Here are some points:
[-0.63  1.14  0.02 -1.52 -1.91  0.32  1.48 -0.66  0.29 -1.3  -1.15 -1.01 -0.1  -0.99  0.23  0.38]
[-0.66 -0.03 -0.38 -0.62  2.16 -1.43 -0.86  0.4  -0.22  0.86  0.43 -0.65 -0.29 -0.14 -0.04 -0.53]
[ 0.19  0.14 -0.27 -1.1   0.75 -2.17 -1.68  0.96 -0.93 -0.69 -0.35  1.45  0.44 -0.19 -0.43  0.54]
[-0.54 -0.04  0.58  0.34  1.08  1.92  0.27  0.86 -0.4   0.9   0.08 -0.73  0.01  1.17 -1.33  1.71]
[ 0.16  0.33 -0.28  1.06 -0.69  1.6   2.12  0.12  0.85  1.1   2.2   0.79  1.21  0.51 -0.16 -1.67]
[-0.68 -1.12  0.59  1.59 -1.86  2.7  -1.01 -0.94  0.64 -0.28 -1.42  0.6  -0.68  0.68  1.22  0.13]
[-0.32  0.86 -0.13  0.22 -0.77  0.93 -1.09 -1.5   0.29 -1.24  0.04  1.89 -0.46 -0.45  1.86 -1.97]
[-0.68 -0.06 -0.63 -1.48 -0.91  0.57  2.23 -0.45 -0.75 -0.71 -0.61 -1.56  0.18 -0.38 -0.21  0.4 ]
[-0.39 -1.42 -0.35 -0.75  0.53 -1.89 -1.95  0.8  -0.78 -0.53 -0.17 -0.48  0.92  0.15  0.03  1.63]
[ 1.24  2.26 -0.76  1.01 -1.48  3.28 -0.65 -2.18 -0.24  0.93 -0.3   1.37  0.35  0.3   1.32  0.42]
[-0.02 -0.23  1.12 -1.98 -0.81  1.9   1.57 -0.18 -0.49 -0.91 -0.25 -0.58 -0.94 -0.68 -0.22  0.05]
[ 0.7   0.57  0.76  0.27 -0.19  1.35 -1.29 -0.11  0.2  -1.09 -1.58  0.59 -0.44  0.36  0.93 -0.51]
[ 1.42  1.32 -0.21 -0.63 -0.52 -0.1   0.31  0.09  0.02 -2.95 -0.49 -1.74 -0.11 -0.53 -0.06  0.84]
[-0.33  0.35 -1.26 -0.12  1.27 -1.39  1.06  1.01 -0.11 -0.94  1.58 -0.08  0.24 -0.03  0.26 -1.51]
[-0.55  0.84  1.62 -0.49  0.17  1.26 -0.27  0.15  1.49 -0.92 -0.81 -0.85 -0.06  1.44  0.03 -0.33]
[-0.16  0.45 -0.18  1.22  0.49  0.26 -1.46 -1.22  0.35  0.76 -0.61  1.74  0.02  0.65  0.94 -0.38]
[-0.48 -0.19 -0.35 -0.17  0.61  1.   -0.3  -0.38  0.27 -0.34 -1.64 -0.49  0.69  0.43 -0.34  0.73]
[ 0.62  0.58  0.79  0.15 -0.27  1.29 -1.08 -0.06  0.16 -0.98 -1.4   0.56 -0.49  0.32  0.86 -0.45]
[-1.53  0.53  0.92  1.45  0.15  1.34 -2.27 -0.54  0.2   1.35 -1.3   0.8  -1.    0.86  0.49  0.39]
[-0.51  0.75 -0.5   0.82 -0.47  0.53 -1.36 -1.37  0.71 -1.22 -0.72  0.68  0.55  0.91  1.94 -1.44]
[-0.39 -0.48 -1.31  0.51 -0.09 -1.59 -1.84  0.58 -0.45 -0.48 -0.36  0.02  1.24  0.2   0.53  0.54]
[-0.74 -0.89  0.39 -1.04 -0.25  0.83 -0.99 -0.61  0.9  -1.62 -1.21 -0.29  0.26 -0.15  0.19  0.21]
[ 0.   -0.34  0.94  0.85  0.95 -0.18 -0.68  0.16  1.68  1.41  0.5   0.66 -0.45  0.13 -1.12  0.41]
[-0.02  0.36  0.93  1.57 -0.73  1.62 -1.04 -0.97  1.26 -0.06 -1.46  0.48 -1.21  0.01  0.36 -0.71]
[-0.65 -0.03 -0.38 -0.72  2.34 -1.47 -0.84  0.44 -0.25  0.82  0.47 -0.77 -0.28 -0.21 -0.16 -0.45]
[-0.21 -0.18  0.77 -0.23 -1.98  0.53  3.14  0.17 -0.53  1.36  0.37  0.37  0.32 -0.5  -0.8  -0.68]
[-0.23  0.74 -1.91  0.23  0.91 -1.48  1.12  0.15  0.21 -0.67  1.45  0.8   0.39 -1.23  0.74 -1.22]
Then 10 other points, each followed by its number:
[-0.87 -1.18 -0.61 -0.34  1.58 -0.69 -1.75 -0.49  0.47  0.86  1.75 -0.03  1.21  0.51  0.73  0.26] 0
[-0.75 -0.11 -0.44 -0.63  1.64 -1.33 -0.52  1.38  0.36 -0.85  0.48  0.93  0.05  0.04  0.1  -0.49] 1
[ 1.05 -0.27 -0.38 -0.01  0.64 -1.07  0.07  0.87 -0.63 -0.32  1.14  0.97 -0.04 -0.88  0.4  -0.11] 2
[-0.5  -0.33  1.62 -1.05 -0.72  0.24  0.96  0.48  0.05  1.16  0.19  0.6  -1.   -0.42 -1.71  1.19] 3
[-0.87 -1.25 -0.62 -0.31  1.56 -0.64 -1.82 -0.62  0.48  0.98  1.84 -0.1   1.29  0.54  0.78  0.31] 4
[ 1.6   1.84 -1.01  0.51 -1.06  1.14  1.2  -0.81 -0.8  -0.93  0.44  1.3   0.01 -0.53  1.23 -2.88] 5
[-0.96 -0.9  -0.15 -1.2  -2.31  1.3   1.18 -0.64  0.55 -0.85  1.43  0.53  0.6  -0.61  1.06 -0.14] 6
[ 0.6  -2.44  0.55  2.63 -0.04 -1.38 -0.26  0.66  1.15  1.86  0.94  0.41 -0.07 -0.35  0.04  0.33] 7
[-1.4  -0.15 -1.19 -1.53 -1.44 -0.92  3.17 -0.3   0.14 -1.28  1.53 -1.17 -0.49 -1.54  1.25 -1.76] 8
[-0.02 -0.07  1.69  1.56  0.23  1.28 -1.48 -0.72  2.    0.65  1.2   1.16 -1.7  -0.12  1.04 -1.06] 9
Which three of these numbered points are nearest to each point below, ignoring the 3 directions in which the first points spread most? Their numbers follow each, nearest first.
[-0.19  0.9  -1.15 -0.27  1.41 -0.86  1.23 -0.04  0.4  -1.14  0.17  0.55 -0.26  0.32 -0.35 -0.57] > 1 2 5
[ 0.24  0.42  1.92 -0.76 -1.13  0.66  2.43  0.63  0.17  1.26  0.75  0.42 -0.64 -0.44 -1.3  -0.35] > 3 9 1
[-0.09 -0.07  1.67  1.53  0.13  1.36 -1.44 -0.72  1.86  0.61  1.01  1.06 -1.67 -0.02  1.03 -1.  ] > 9 1 2
[ 0.06 -1.27 -0.27  1.42 -2.21 -0.58  0.3   0.95  0.11  0.46 -1.49 -1.08  0.11  0.61 -1.04  0.59] > 7 2 3
[ 0.56 -1.51 -0.75 -0.67  1.42 -2.84 -1.98  1.15 -0.93 -0.41  0.31 -0.34  0.25  0.23 -0.15  0.51] > 2 1 0
[-1.5  -0.42 -1.23  0.08  2.6  -2.26 -0.62  0.67 -0.38  0.96 -0.25 -1.63  0.08  0.44 -1.25  0.34] > 0 1 4
[-1.43 -1.16  0.42 -1.29 -2.2   0.1   2.32  0.66  0.13  0.07  2.27  1.83 -0.35 -0.83  0.44 -1.96] > 6 1 8
[ 0.   -0.17  1.92 -0.5  -0.08  0.2   1.6   0.85 -0.78  1.09  1.03  0.79 -1.13 -0.32 -1.6   0.93] > 3 9 2
[-0.84 -0.02 -0.55 -0.52  0.06  0.83  0.05 -0.1   1.06 -0.71  0.55 -0.13  1.48  0.25  1.2  -0.57] > 0 4 1
[ 0.61 -1.51 -0.56 -0.54  1.34 -2.59 -1.84  1.13 -0.84 -0.33  0.23 -0.35  0.17  0.2  -0.21  0.54] > 2 1 0
[-0.61 -0.4   1.73 -1.11 -0.74  0.07  0.98  0.52 -0.02  1.32  0.17  0.61 -1.09 -0.45 -1.88  1.29] > 3 9 2
[ 0.52 -0.09  0.73 -0.78  0.07 -0.44 -2.05  0.13 -0.07 -1.59 -1.31 -0.38  0.1  -0.52 -0.49  2.5 ] > 2 1 3
[-0.09  1.51  0.01 -0.42  0.52  1.53  0.95 -0.49 -0.43  1.21  0.6  -1.1   0.45  0.6  -1.52 -0.04] > 0 4 3
[ 1.39 -1.34  1.86 -0.47  1.61 -0.41 -0.89 -0.14 -0.72 -1.12 -1.4  -0.59 -0.94 -0.18 -0.41  2.14] > 2 9 3
[ 1.29 -1.15  1.67 -0.49  1.55 -0.33 -0.79 -0.11 -0.68 -1.07 -1.2  -0.68 -0.84 -0.18 -0.31  1.84] > 2 9 1
[ 1.3  -0.79  1.71  1.36  0.01 -0.06 -1.32 -0.04  1.61  1.38 -1.29 -1.67 -0.93 -0.21 -0.77  0.32] > 7 9 3
[ 0.45 -2.37 -0.91 -0.24 -0.21 -2.61 -2.41  0.85 -0.01 -1.22  0.33  0.92  0.57  0.24  0.42  0.77] > 6 2 1
[-0.01 -0.15  2.05 -0.5  -0.07  0.01  1.63  0.93 -0.77  1.24  1.1   0.94 -1.27 -0.4  -1.67  0.98] > 3 9 2
[ 0.22  0.27  1.76 -0.63 -0.97  0.53  2.32  0.71  0.06  1.37  0.65  0.29 -0.64 -0.35 -1.25 -0.23] > 3 9 2
[-0.78 -0.32 -0.25 -1.64 -1.94 -0.56  1.74  0.45  0.07 -0.69  0.65  0.28 -0.65 -2.14  0.77 -1.52] > 8 6 1
[ 0.07 -0.02  1.71  1.46  0.24  1.21 -1.37 -0.68  1.88  0.6   1.1   1.05 -1.64 -0.1   0.91 -0.86] > 9 1 2
[ 0.24 -0.43  0.38  0.46  2.47 -2.43 -1.52  1.25  0.25  0.33  0.78 -1.27 -0.21 -0.48 -0.05 -0.12] > 9 2 1
[-0.54  0.27  1.2  -1.87 -2.22  0.53  1.43 -0.23 -0.11  0.14  0.01  0.69 -0.78 -0.13 -0.89  1.27] > 3 1 2
[-0.16  0.74  0.58 -0.22 -2.09  1.46  1.5  -0.49  0.77  2.25 -0.03 -0.39 -0.4   0.15 -1.04  0.09] > 3 0 4
[ 0.16 -1.38 -0.43  2.21 -0.17  0.32 -1.05 -0.78  0.7   1.21  0.76  2.09 -1.02  0.09  1.37 -1.36] > 2 1 9
[-0.62 -0.66 -0.26 -0.04  0.08 -1.77 -0.97  1.28 -0.2   0.53  0.72 -0.58  0.32  0.96 -0.41  0.56] > 0 1 4
[-0.63 -0.82  1.23 -0.57 -1.51  0.    2.15  1.07 -0.28  0.75  0.54  0.52 -1.4  -0.98 -1.24 -0.45] > 3 9 1
[ 2.15  0.62  2.63  1.01  1.16  0.77  0.42  0.46  0.01  1.27 -0.06  0.41 -1.45 -0.54 -2.34  1.43] > 3 9 2
[-0.25 -0.49  1.33 -0.04  1.64  0.52 -0.29  0.46 -0.11  0.87  0.04 -0.46 -0.51  0.39 -1.92  1.09] > 3 9 1
[-0.91 -0.35 -0.37 -1.63 -2.02 -0.64  1.7   0.43  0.01 -0.68  0.59  0.36 -0.53 -2.06  0.76 -1.4 ] > 8 6 1
[ 0.21 -1.37 -0.4   2.14 -0.13  0.05 -1.11 -0.76  0.73  1.21  0.79  2.09 -1.06  0.05  1.36 -1.31] > 2 9 1
[-0.8  -0.34 -0.35 -1.66 -1.87 -0.61  1.84  0.56 -0.08 -0.78  0.63  0.36 -0.63 -2.16  0.76 -1.46] > 8 6 1
[ 0.2   0.36 -1.03 -0.77  0.08 -1.65 -0.19  1.41 -1.39 -0.71 -0.04  0.53  0.36 -0.23 -0.21  0.63] > 2 1 5
[ 1.19  2.   -0.17  0.18 -0.84  2.67  0.03 -1.46 -0.32 -1.09 -1.08  0.22 -0.19 -0.05  1.03 -0.76] > 5 2 1
[ 0.32 -0.34  0.35  0.42  2.33 -2.3  -1.38  1.19  0.23  0.3   0.82 -1.29 -0.16 -0.51  0.04 -0.2 ] > 9 2 1
[ 0.07  0.28  0.85 -0.21  2.14 -0.86  0.41  0.06 -0.52  0.    0.73 -0.99 -0.95  0.44 -0.73  0.65] > 9 1 2
[ 0.64 -0.48  1.1   0.99  0.62 -1.52 -1.35  0.46  0.92  1.07  1.81  0.54  0.44  0.27 -0.33  0.93] > 9 3 7
[-0.23 -1.42 -0.74  0.85  0.86 -3.24 -2.03  0.43  0.   -1.07 -0.63  0.47 -0.04  0.18 -0.08  1.51] > 2 1 7
[ 1.28 -0.87  1.89  1.38 -0.02  0.05 -1.17  0.02  1.64  1.48 -1.29 -1.6  -1.08 -0.24 -0.89  0.36] > 7 9 3
[-0.09 -0.13 -0.07 -0.56  1.87 -0.7  -1.12 -0.1   0.97 -0.12  2.16  0.96  0.57 -0.42  0.49  0.2 ] > 0 4 1
[-0.71 -0.33  0.53 -0.08  2.14  0.09 -0.65  0.35 -0.85  1.51 -0.45 -0.61  0.18  0.75 -2.3   1.11] > 3 0 4
[ 0.2  -1.3  -0.52  2.18 -0.17  0.14 -1.19 -0.78  0.71  1.16  0.74  2.12 -0.94  0.06  1.39 -1.34] > 2 1 6
[ 0.24 -0.16 -0.34  0.25  0.78 -2.23 -0.82  1.44 -1.37 -1.85 -1.97 -1.92 -0.81 -0.12 -1.21  2.  ] > 2 1 5
[-0.44 -1.54 -0.34  0.55 -0.56 -2.79 -2.55 -0.01  0.43  1.54  0.81  1.11  1.21  0.99  0.79  1.51] > 6 0 4
[-0.05  0.81 -0.95 -0.14  1.31 -0.79  1.2  -0.03  0.44 -1.02  0.16  0.47 -0.29  0.21 -0.36 -0.57] > 1 2 5
[-1.75 -2.27  1.18 -0.02 -1.02 -0.46  0.95  0.91 -0.32  1.67 -2.45  0.67 -1.52 -0.21 -1.5   0.82] > 3 7 1
[-0.44 -0.17 -0.04 -1.22 -0.81 -1.26  1.54  0.54  0.31 -1.09  2.14  0.48 -1.41 -1.65  1.   -1.26] > 8 9 1
[-0.88 -0.5   1.27  0.72 -1.09  0.78 -1.08 -1.1  -0.31 -0.49 -0.61  0.03 -1.41  0.17  1.16 -1.04] > 8 1 9
[ 1.14  2.13 -0.72  1.02 -1.35  3.08 -0.71 -2.12 -0.2   0.92 -0.33  1.39  0.32  0.33  1.29  0.37] > 2 0 5
[ 1.1   1.94 -0.16  0.1  -0.62  2.49 -0.02 -1.35 -0.32 -1.04 -0.88  0.17 -0.12  0.    0.94 -0.78] > 5 2 1
[-0.9  -0.41  0.71 -0.28 -2.91  1.24  2.02 -0.4   0.32  1.09 -0.54  0.88  0.47  0.2  -0.89  0.07] > 3 1 6
[-2.02 -2.69  1.05 -0.93  0.   -1.02 -0.45  0.2  -0.74 -1.27 -1.18 -0.65 -1.13 -0.63 -0.09  1.27] > 6 1 3
